Each path is a new rotation, seen through one point. The rows after it are directions, each followed by how far the rotation turns it, in degrees a step (0 if it stays put).
Each turn is a multiple of 5 degrees from 10 to 175, or 0.
Each row of a path follows its step; steps can be skipped.
Path 1:
step 0: [ -8   9   1 -13   1 -16  -4   9   7 -12   4   2  12  36  -1 -14 -13  -7
  -6  -7 -24   7   1 -11  11   7   1  -6   2  26   9   5   2   4  -1  16]
step 1: [  6  -4  21  10 -11   9   2 -17 -14  15  19   0  -7  -2   5 -11  -1 -20
   9 -22  -5   8  -9  10   8  -4  -9  -5 -23   4  10 -14  -1  -7   2  22]
step 2: [-26  19   2   0 -26  -1  16  -1  -4   4  10 -11   0   0  -6  -4   8 -17
 -12 -12   6   0  -2  11   5   2   3   2   0  -5 -19  11  -5 -13  -6 -32]
step 3: [-16   8   5   2 -13   9  10  15  21  -4   5  -5   7   2  15   2  -6  13
   9  -1 -23  -4  -6 -12   0 -15  22 -25   4  18   8  -4  17   8  -3  -6]
step 4: [ 10  12  10  -4   2  11   7  -2  -2  12  16  20  12 -23  27   5   8   3
   4   7   4   0 -10  12  -4 -18 -14  17 -21   5   8   3  11   6  14   3]
step 5: [-12  31 -14   4   0   5   4  -7  17   7  -7   9  17  -1 -25   7   4  -2
  -6  10  17   2   2   1   8  21   4   8  -3  15  -5  18   3 -15  15  -5]
step 6: [  9  12   2  -7 -16  22   4  19  20   1 -13   3  -9  -8 -13   1  -1   5
  17  -2  -2  -1  12  -8   6   0  11  -8   7  12  14 -23 -17   9  -1  22]
step 7: [  3  29   3  -8  -5   6  -2   8 -16 -17   0   4  -7   5  16 -13 -15  -6
   5   0  -2   0   5   6 -10  -6 -25  29  -5  -9  -6  -3 -15  10  12   4]
step 9: [ 10 -19  16  -2 -18  -3  15  23  -2   6  23   0  -2   2  -5 -10  15  -5
   3 -11  -4  -3  -4  11   8  13   5  -8 -18  13  16 -12 -21  13  -4   4]
step 12: [ -1  16   6 -26  -5 -14  11   5   9  21  29   6   3  -8  20  -5  14  -3
   3   8   9  -1  -1  -1  19  -5  -7   0   9  14  13  10  -5  14  -3   4]
step 13: [ -8  28   8   1   7  22   9 -19  14  10  -9   0   9   6  -3   1 -18   9
   9 -14  -9   7 -23  -2  12   7  -5  12  -1   2   8  20   1 -17   3   7]
[-2 -2  2 -1  2 -5  5 -4  0  7  1 -2 -3  3  2 -4  0 -3 -2 -6 -2  2  0  0
  5 -6  1  1  0  3  1  3  4 -2 -9  0]  35
[ 4 -4  2 -2  2  3  3 -2 -2  6  4  2 -3 -4 -7  3 -3  0  0 -3 -6 -7  0 -3
 -2 -3  3 -1  2  1  0 -7  3 -1  6  3]  140
[ 4  4  6  4  1 -1 -1 -4  2  0  3  2  4  3  2  5  0 -4  1 -5  0 -2 -1  0
 -1  4  4 11  5 -5 -4  0  0  2 -1 -4]  130
[-4 -2  7  0  3  4  0  1  5  0  6  4 -1  3 -1 -1 -5 -1 -2  6  5  2 -1  2
  3 -1 -1 -2  1 -3  3 -5  2 10 -4  3]  125
[ 3  5 -6  4  1  0  0 -4 -1  1  4 -5 -2 -1 -1  0  1 -4 -9  0 10 -1 -1  3
 -7  0  1 -2  1  3  1 -4  2 -2 -1 -1]  115
[ 2 -3 -4 -1  1  6  1  0 -5  4  3  0  4  5 -1  8 -3  0  1  1  4 -2 -2  2
  9  4  2  0 -6  1 -1 -1 -4 -6 -4  2]  90
Path 2:
step 0: [-13 -28 -19  -7   1   9  -6   1  14  13  -1 -11  -6   5  -4   0   0  -2
  -5  16   5  -3  -1 -13  -4  15  -9  -5  17   4 -10  14   0   0  -6  12]
step 1: [  4  -5 -10  -3   6  12   6  -2   6   3 -31  -6  -1   1  -1  17  -1   0
  16  15   3   0   7  12  -4  12   2  -9  -7  -4  -6  -1 -25   4 -12  10]
step 2: [  6   0  -9   2  -2  23 -20 -12  -6   9   4  17 -14   7  -5  12  -4  -8
   6  -2 -10   9   2  -1  -4   6  -5 -14 -20   2   1 -14  -5  -3 -19  -5]
step 3: [  2 -17   0  17   9  11   2  -2   5   6   9 -11 -16   2 -17  -2  17 -25
 -10  15  -9  14   2   0   3  -4   0   3 -17   1   8   3   4  -8  -5   3]
step 7: [ 23 -14  -8  14   8   9 -10  -2  -7   8  -2  -2 -12  -9  -8  12  -5 -12
   5   1  -1   6  11  -3   5   7 -32   2  -5  12  -2 -10   3  -2  -8  -3]
step 8: [ -7 -31  -9   1  13  -1   2  10   2   2  -2  -1  -2   4 -20   8  10 -23
   3  -5   8   2  -4 -10 -13   6   4  12 -19  -1  -2  -3  -1   7  -9  -7]
step 9: [-16 -14  -5  -1   5   4 -11   6   3   6  -6   0  -2   4 -14  -1   7  -6
   6   0  -1  23  15 -13  -2  10   5 -14  18 -19   3  -1 -13   8  -7  20]
step 10: [ -2  -4 -21   0  -5  16  -5  -7  10   7 -10  -1 -16  -9  -2   6  -7   3
   1  12 -29   6   3  13 -12  10  -5   9   2 -14   1  -1 -14   4   5   9]
step 11: [  7 -11 -11   4   1  24  -5 -16   0  -1   4  -7 -15   6  -4  17   9  13
  -1  22   4   8 -10  -8  -8  -5 -14  -5  -7   4  -9   1  -4  10 -11 -13]
step 12: [  1 -21  -1  -2  -6   5   3   7  -3  11  -1  -6  -9  -5 -14   6  -2 -13
   1  18  16   5  12   7   6   0  -9  -2 -12  16   6  -7   0  -2 -29  12]
step 13: [ -1 -13 -17  -9   8   3 -17 -11  -8  16 -17   1   5   8 -22  -3   9 -19
  10   0  -4   3   0  -1  -1  20  16  -2  -7   8   1   2  -1  -4  -2   7]
[ 0 -4  7 -1 -4 -1 -5 -1  1 -5  1 -7  0  4  0 -1 -2 -4 -2  1  2  4  0 -3
 -3 -5 -5  7 -3  8 -1 -2  2 -1  1  1]  85
[ 5  3 -2 -1 -1  5 -4  0 -4  4  5  4 -2  1 -1  1 -1 -1 -1  2 -5  3  4 -2
  1 -5  1  2 -2  0 -1  4 -3 -4 12  2]  95
[ 0 -1 -1  5 -9  2  0  1  5 -1 -6  2  1 -4 -2  3 -4  5 -1  4  2 -1 -4 -7
  4  1  2  1  2  3  2  0 -5 -4  1 -4]  70
[-4 -1 -1 -3  0 -2 -6  7 -2  0 -5 -7  1  3  3 -4 -5 -2  5  1 -1 -2 -3 -2
 -3  3  3 -2  4 -6  1  6 -2 -2  4  2]  80
[ 1  0 -2  2 -1 -2  0  3 -5 -1  3  1  2  1  0 -1 -1 -8 10  6  1 -1 -1  1
  5  1  0 -5 -5  2 -2 -7  0 -3  0 -6]  70
[-4 -2 -4  1 -7  2  4  0  3 -2  4 -2  4 -2 -1  1  4  3  5  1 -3  5 -5  3
 -3 -3 -2 -2  4 -4  0 -3  8  0  5  4]  65
[ 0 -1  1 -1  0 -2  7  7  3 -1 -3 -1 -1 -6  1  1  0 -3  0  4 -2 -3  1  8
 -3 -4  4  8 -8 -2  3  0 -4 -2  0  2]  160
Path 3:
step 1: [ -2 -19   1   1  10  -1   1 -17   8 -35  -7 -17   7   5   0   2  10  -2
   3  16   8   3   2 -10   8  -6   5  13  17 -11   5 -16   5   3  14   9]
step 3: [ -2  -4  -2 -16  -4  -6 -15  10 -11   0   9  28   9  -5   7  13 -14   1
  20   7  -3   1   7   0 -10  -6 -17  15  -5   8 -11   5  26  -2   0  10]
step 4: [ -3  19   5  -7  13  14  -3   3 -23  -9 -21  14  -8 -12   0   9   6  -3
 -14  14   1  -9 -12  10   0  -8  -7 -10  -4  23   6 -10 -10   5  -4  13]
step 5: [ -8  -3   2  24   9  -6  17   8  16   9  -6  -3 -18   2  16  -8  -8   3
   0  27   1  -8  -2 -12  -7   2   4   0  12   9  -6  -4  -5  23   9  12]
step 6: [  8  -7  -9   5  -9  -1 -13   4  -1   1  -4  -8 -24  -1 -20   8  15   5
  23   9   2  16  -3   1  18   5  25  14  15  -2 -11  -5  -2   3   3  -1]
step 7: [-10   3 -12  -3 -24 -17 -18  -3   0 -21  24  12  -4  -1   8  -4  18  -1
  -2  10  -4  -4  -3   7  -9  21   8 -10  -5   5   1   9   6  -5   3 -13]
step 8: [  2   4  -2 -12 -16  14  -3 -11  -1   5  -3   1  20 -11   4  19   4   5
 -10  16 -12   5 -26 -10 -12  -2 -18  10   4  -8  11   6  14  16   1  -5]
step 9: [ -8  -4   6  -1  -6  27   9  -7  -4  10 -13  -2  -4  -2  14  17  -9  -2
 -11   9  -1  14  14   1  -3  10   5 -18 -23   2 -22  -8  -8  12  -5   4]
step 10: [  4  -3  33   3 -14   9  16  -5   6  -3  15   3 -15  -5  10 -17   8   2
  22   1  -2  -1   2  -9  13  -3  -1   8  -1   4  -9 -16   4   0   0  21]
step 12: [ -6   8 -22 -12  -7  -3 -13 -14  -5  10  17 -17  -1 -15  -2 -20 -23  -4
  -3  21   6 -11   7   3  -8   7  -2   4   2 -11   3  10  12   3   9   5]
step 13: [ -9  27  -8 -14   3  12   8 -34  -3 -21 -10  -6  -3   8   0  13  -9  -7
  -4  -2  -9  12  -8  -5   7  -3  13  10   4 -11   5  -2  -5   6  -4  -1]
[-2 -3 -1  1 -5 -1 -1 -2  1  7 -3 -5 -3  3 -7  3 -8 -4  1 -1 -3 -1  2  2
 -3  4 -7 -1  6  1 -4 -2 -1  1  0 -1]  110
[ 0 -6 -2  3  0 -2  6 -1  3  2  7  3  0 -2  3 -5 -4 -5  0  8 -8  1  2  1
 -1 -3 -2  2 -2  2  1  0  1 -6  5 -2]  155
[ 1 -3  2  5  3  5  5  2 -4 -1  1 -5  2  7  3  1  4  1  7  2 -3 -3  2  3
  0  6  4  5  3 -3 -3 -1 -5 -1 -4  0]  85
[-9  4  4  0 -1 -6 -2  3  1  1 -2 -3  5  3  5  0  1 -8  4  2  4  0  0  1
  1 -1  1 -3 -4  1 -5  5 -4  2  3 -3]  160
Path 4:
step 0: [-18   3  -8  -9 -16 -12  -3   2  14  10  -2  23  -9   1   3 -19   6   1
 -12 -11   5  -3   3  11  -2   8   7 -10  -4  -3  -4   0  21  16  -9  -6]
step 1: [ 12 -12  14  -6   2   2   1  13   8  -7 -30  -4  -3  12  12  -2  10   5
   4  -1  13  -3 -10  -8 -13  18  -4   7 -13 -12  10   0   9  -2   4   4]
step 3: [  4  -9  10   0   8   4  -8   3   8  11  15 -12  -3 -10  21   7  -6  20
 -16   9   2   3  -3  -9  -3 -11   9  -1  17  11 -10 -17  -4  -9  11  -8]
step 4: [ -4  -7 -11  15 -14   8  -2 -14   6   5  11 -15 -14   2  -1  -8  -9   3
   8  -5  -4  18   1  -2  10  -4 -18 -16   8  -7  -1   2  12   3  11  21]
step 5: [ -1  -1 -18  15  12  -5 -11  -2   1  13 -17   1   6  -9  -8  10   1   8
  11 -22  10 -19  -6   1  14  -1  10  -5  -2 -11  -8  14   0   0  13  -4]
step 6: [  2  11  -8  -4  -9   6  -4  18 -23 -14  -9 -14  -5  -3  -4   6  -4 -11
 -12   0 -12 -13  -1   3  -1   4  17   8  10 -12  15   2  -6  14   2  16]
step 7: [  7 -10   3 -23  14  -5  -4 -11 -14  15   2   5  13   3 -11  -2   8   0
  -8  18  -3  -6  -6  21   3  -1  -5  10  16  12   5   8  10  -3  -7   8]
step 8: [  5  -2  -7  -6   0  -3  -7 -15   5   7  17  -4 -10  10  10 -12   2  -3
 -20   7  -3  -6  16 -22   4  16  -2  -3 -13   6  15  16  -7  -7  -6 -11]
step 9: [-19 -12  -8  -1   3  -8   9  -2   5  -2  -7   3 -11  -5   1   0  12  -2
  -5 -15  -2  -3 -14  -5 -23  -7 -17 -24   0   0   3   2   9   3 -19 -12]
step 11: [ -4   5   8  -9  10   6   4   5  -3   0   3  13   6  15   1 -20  -7 -15
  13  -3  -8   4  -2 -10   7 -16  11  -6  25   2  -8 -15 -11  16   7  -2]
step 13: [  2   0  -6  10   1   9  10  -8  12   8  -2 -16   6   4 -17   8  -5 -17
   6   2  -2  -1  -6 -21   7  16  -2 -11 -15   4  -1  -4  19   5   1  21]
[-1  4 -1  1  5 -1 -1  2  0 -1  6  0  3  4  5 -3  5  1 -1  5 -5  3 -6  4
  3 -6  3  6  1  5  4 -3 -3  0  2  3]  85
[-4  6 -3  2  4  1 -4 -2  6 -1 -3 -3  0  6  0  4  1 -3 -3 -4  2  2 -6  3
 -3 -1 -1 -3 -8 -9 -2  1  0 -1 -1  1]  85
[-4 -5 -4  5  2 -1  4 -2  1 -3  2  4 -4 -1  3  7  1 -3 -2 -3  3  6  1  0
  5 -1 -4  2  8 -4  0 -1 -5  1  4 -4]  60
[  0   0   3   3   0  -3  -1  -4   5   5   2  -2   6  -3   2  -1   1 -10
  -1  -3   1  -2   2   0   7   2   5   1  -4   4  -5   4  -4   4   1  -2]  130
[ 0  0  5 -5  1  0 -3 -5 -2  3  2  0 -1  5 -3  0 -5  0 -6  9 -3  3  5  4
 -1 -1  1 -4  2 -3 -7 -2 -4  0  4 -2]  85
[11 -4 -2 -1 -7  0 -2  3  0  3  4 -2  0  4  3  5  4  0  0  0  3 -2  3 -2
 -2 -1  1  0 -5 -4  4 -3 -7 -1  4  0]  160
[ 0  4  1 -1 -4  8 -7  0  1  5  2  5  3  4  5  0  0 -2  0 -3  5  1  2  1
 -2  2 -5  3  8  2 -2  2  1  0 -2  3]  100
Path 5:
step 0: [ 10  -6 -20  -4 -16   2  -4  -5  14  13   2  10   0  11   5  -3  20   7
  20   6  -2  -9 -13  -2  -8   7  -7  -6   2  -1   5 -15  10   3  -6  13]
step 2: [ -9  15  -4 -10   5  -6  13 -10   8  -1   5  20   0  16  -6  -7   1   0
  11  16   6  18  11  -1  12 -15  16 -10   4  -2   3  -1  10   7   1   1]
step 4: [ -2 -17 -14   7   1   4   0   5   3  22 -19  17  -5  -8 -18   0  -1   2
  16   5  16  -3  -3  -5   2  -5   1  -7  -6  10  -4  -1   2  -7 -21  -1]
step 6: [ -2   4  -3   7 -13   0   0  -1  23  10  -5  13  -1  -2  16  -4  20   2
  10   1  -8   7  -4  -6  -4 -19  11   3  15 -19   6   0   8   8  -6  10]
step 7: [ -3  14   5   1   0  21   4  -4  11  12  -4  17  -3  -3   3   8 -16  -3
   1  10   8   9  -9  18  -2 -14   5 -11  12   9  20  -3   2   3  -7   7]
step 8: [ 11  17  -6 -10  -3  -3   1  -8  11  11   1  18  -7  15 -11  -8   7   8
   6  23  12 -12   6  11   3  -6   1  -3  -6   8  -7  -9 -10  -3  -5  10]
step 9: [  0 -12  -6  -5 -10  -2 -21  -9   0   8 -12  10  -8  12  13   0 -15   5
  13  11  -4   2   0  -8  -5  -7   7   2 -12  -8  -5 -20   1 -10 -17   9]
step 10: [-17 -15  -9  -8  -7  -6   4  -1   1  16   2  13   9   9  -1   4  12   4
  14  -1  11  18 -10   0   6  -5   7 -22   2  -4   9  -1   7 -10 -15  -5]
step 11: [ -3   9  -1   5 -10   6  17 -16  13   0  -8   7   6   8  -2  -3   3  27
   8   6  -8  11  -3  -8 -11   0  15 -15  -2   4  13   1 -11  13  -3   0]
step 12: [  0  11  -7   6   1  11   7  -1  20  10 -18   3  -4 -11  -3  -4   4  -9
  17  20  -6  -5  12  -8  -6 -12  16  -5  -5   1   2  -1  20  -3  -6   9]
step 13: [ 11  -1 -19  -4  -3   1   2  -7  15   7   1   3 -20   9  -7   4 -16  -9
  20   8   9  11  -9  10  -2  -6 -12  -2   1  10  11  -9  11   6 -11   4]
[ 2  5 -2  1  0  4  1  3  0  3 -1 -4 -3 -3  0 -1 -5  0  6  6  2 -8  7  1
  4  2 -7 -2 -4  3  0  2 -2 -1 -2  3]  80
[-3 -1  3  2  2 -2 -7 -3 -2  3 -6  4 -4 -7  7  0  2  1 -3  1 -6 -6  2 -3
 -6  0  0  0 -2 -1  0  1  3  4 -3  1]  130
[ 0  0  0  4 -4  3 -2  1  6 -1 -4  1  6 -2  0 -4 -4  3  1  0 -1  5 -2  1
  0  2  0  8 -4 -5 -7  5 -3 -1  0  6]  135
[10  4  3 -2  1  4  2  0 -1  2 -4  4  1 -3 -4 -2  1  0 -4  1  1 -1 -4 -5
 -5  3  2  0  0  8 -1 -1  3 -6  5  2]  85
[-4 -4 -1  2  0  6  2 -2 -2  2  0  4  3 -2 -7  2  3  3 -4 -1  2 -4 -4  8
 -1  5 -1 -1 -1  5  3  2 -7  5 -4 -3]  110
[-5  4 -5 -3 -4  0 -5 -3 -2  1 -2 -5  3 -1 -1 -3  2  1  2  5 -6  4 -3  3
  2  4  1 -4 -7  3  1 -2  4 -2  6 -4]  35
Path 6:
step 0: [ 18 -14  12  23   4   0 -18   1   2  -3  17   0   2 -13  -9  -2 -10   1
  -1  -4   2  -1   1  -6 -21 -10  19  10 -15   3  -2 -14  11  -3   6 -10]
step 1: [-20   6   8  -1   4 -14   1  12  14   1   3   7 -10   9  -1  -2  15   7
 -12   2 -17  -9   4   4 -20  -4  10   3   1 -15   3 -24   4  12  18  -8]
step 2: [-17   0  -8  21   3  -6 -11   7   8   5 -16  13 -13  -1   1  20   2  -4
   9  -4  -2  13 -10  -1   2   9  24   6 -12  12  19  -5 -11  -1   1  -1]
step 4: [  0  12  17   9 -20 -21   6  10   4  -5   4   9  16  13  -3   2  -4 -29
   0  -4   0  -4   1 -10  -4   7  12   5 -10 -12  -1  -1  -5   2  -1 -21]
step 6: [-10  14 -10 -13   2 -13  -4  12  14 -13   5  11 -19  -9 -13  -2  -2  -6
  -1  -2  13 -15 -15   4 -22   4   9   7   0 -11   0 -14 -12  -5   0  11]
step 7: [  2   5 -10   8   2   1   6  13  -8 -12  15   7  15 -20  -7  19   0 -10
   8   4 -13  17  -7  14  -6  12  22  -1 -13   0   9 -11  -2   4   7  -5]
step 8: [  3  27   6  17 -15  -8  -8   2  -4  10 -11 -12  -1 -20  -6   0  -7   4
 -11  -5  -4   0  -7   0  -3 -12   9  -3  10 -19  13 -14   8  15   4  -7]
step 9: [ -7   0  16   8 -13 -15  -6   6   6  -5   0   0   3  -8  11  -5  14  -4
  -2  -4   9  13   2 -16  -9  16  26  24   8  -7  -5  -1 -17   8  -3   8]
step 10: [-13 -11   0  19  -7   4  -9  -8  12 -16  17   3   1  -6   7 -24 -12   2
   6   4   5   4 -11   1  -3  -3   8   3 -22 -10  18 -19   4   2   8   1]
step 12: [  0  -1   5   7  14   3   8  19   8  10  -7   3  -3   8   0  12   8   0
  -8  15 -13  15  -4  -5 -11   9  14  13  -5  -4  17 -27  -5   6  10 -15]
step 13: [-14  12  -4  25  -8 -13 -12  -1   3   5 -13  13 -14  -9   3  10  -4  -5
   2  -2  11  -5 -16  -1 -17  -6   5  15   0   3  18   9  13  -2  15  -5]
[ 1  1 -4  3  4  4 -4 -5  0  0 -3  0  4 -4 -1  2 -5  4  5 -2  3  4 -1 -7
  1 -8 -2 -1 -4  2  4 -2  4  0  4 -2]  140
[ 0  0 -1  0  1 -2 -2  8  4  0 -3  1  2 -1  9 -2 -3 -1 -2  1 -2 -4 -2 -1
  2  0 -9 -4  0 -7  4 -5  1  0  1  3]  160
[ 4 -1  4  4  2 -1  1  4 -9  3 -2 -1  4  1 -3  0 -1  1 -4  3 -4 -2  1 -6
 -3 -2 -2  9  4 -5 -1  2  2 -1  2 -5]  90
[ 5 -1 -2  5 -7  1 -2  1 -2  1  5 -1 -8 -4 -3 -5  5  0 -3  3 -1  1 -3  0
 -1 -4 -7 -4  0  4  5  1 -2 -1  4 -2]  145
[-2 -1 -2  3  1 -7  0  0  5 10  1  0  0 -4 -5  0 -8 -6  2 -2 -1 -3  2 -2
  1 -1 -2  1  0  2 -2  5 -7  2  3  2]  160
Path 7:
step 0: [ 12   9  15  16  -4   9  -4 -10   7   3   0   9  -1  10  14  -3  -2  -4
  -5 -14  -3  10   2  18  -3  12  16 -12   5 -15   3   2  11  -2   0 -11]
step 1: [ -8   6 -24  -4   1  10  -4   4  -9  -1 -15  -3  -6   4  -6   6 -11   4
  13  11  -4   9  -6 -10  27  -4   1 -10  -3  -3   1  -9  10   3  -6  10]
step 3: [ -6   3  -3  20 -10   0 -11  -9  15  15   7   3  -3   7   7   6  14  -6
 -10  14   0   7   1   0 -16   2  -3   4  -6 -15  -6 -13  -9  -4   6  14]
step 4: [ -3   6  -5  -8   7   8   0  27   1   3  -1  14   1   7   1  -3  -3   7
  15  12  14  -3   3  -6  -7   3  16  -1  -6   5  -4   2   7  10 -18 -19]
step 5: [ -3  -7   1  -2   8 -20   4  -6  -6   0  -8 -11  13 -22   6  -9  -5   1
   7   6 -14 -10   1  -7   8  -2  -2  12   1 -11 -11  22  -1 -10   1   7]
step 6: [  8  -6   2  -8 -10   2   1  -3  10 -13  -1 -13 -17   0  -3  -2   4 -15
 -21   8   5  10  16   4 -18  -5 -10   1  -8  18  -2  -3  -6  -4   0  -2]
step 8: [  3   4  11   5   8   1 -11   0   0 -18   2 -14   6  -5  18  -4 -13  11
   8  -1  -5   5   5 -15  22   6  -9 -16   9   1  -6  -4   1   6   7 -12]
step 10: [ -7 -18  -6   0  -3   2   0 -11   4  13   9  -5 -10  14  -1   5   5   9
  -5  -6   5   8 -29  -3   0  11 -10  11  -3   0  16  -9  -8   5  -5  -6]
step 11: [  1  17  13   9   2  -4   1  -3  -5   7  14  17   8   5   6  -7   2  14
  22   7   2   0   5   8  -2 -18  -2 -19  -5  -2  -9  -9  -6   5   4  -5]
step 12: [  8   0 -12  -9 -12  -4 -13   2  12 -13 -20   4  17  -4   7   0   2  -3
   6   6  11 -13   6  -4   9  -1   6  17   7 -13  11  -5   3  -4 -10  10]
step 13: [-10  -8  14   8 -10 -11  15   0 -11   8  -7 -10  -6   1 -24  -9  -6 -12
  -4   9   3   8  -1   3  -6   4  -6  12 -12  -1   4  10   5  14  -8 -10]
[ 2 -1  0  1  3  1  9 -5  4  0  0 -1 -1 -3  2 -1  6  8 -1  1  2  2  1  0
  1  1  3  4  8 -1 -1 -1  7  2 -2  7]  155
[  5  -5   0   2  -2  -6   1   0   0  -3   1   3   3   0   3   5   0   2
  -8   3  -5 -10   6   1   3  -4  -3  -4   2  -1   0  -3   0  -2  -1  -2]  115
[ 4  0  0  8  5  3 -3  3  4 -1  1  4  6  6 -1  3  2 -4  5 -2  6  0  5 -1
 -1  1 -4  3  6 -1 -3  1 -3  3  3  0]  90
[ 0  4  8  3  0 -8  2 -3  2  5  2  0  4  3  2 -5 -3  3  0  0 -4  0 -3 -3
  2  7 -6  0  0  5  0  4  2 -3  4 -2]  130
[-2 -7 -4  3  0 -6 -1  4 -2 -6 -8  0 -2  0 -4 -1  1  2  3  1  1  5  0  3
  4 -1 -1  1  0  1 -1  5  7 -4  5 -3]  95
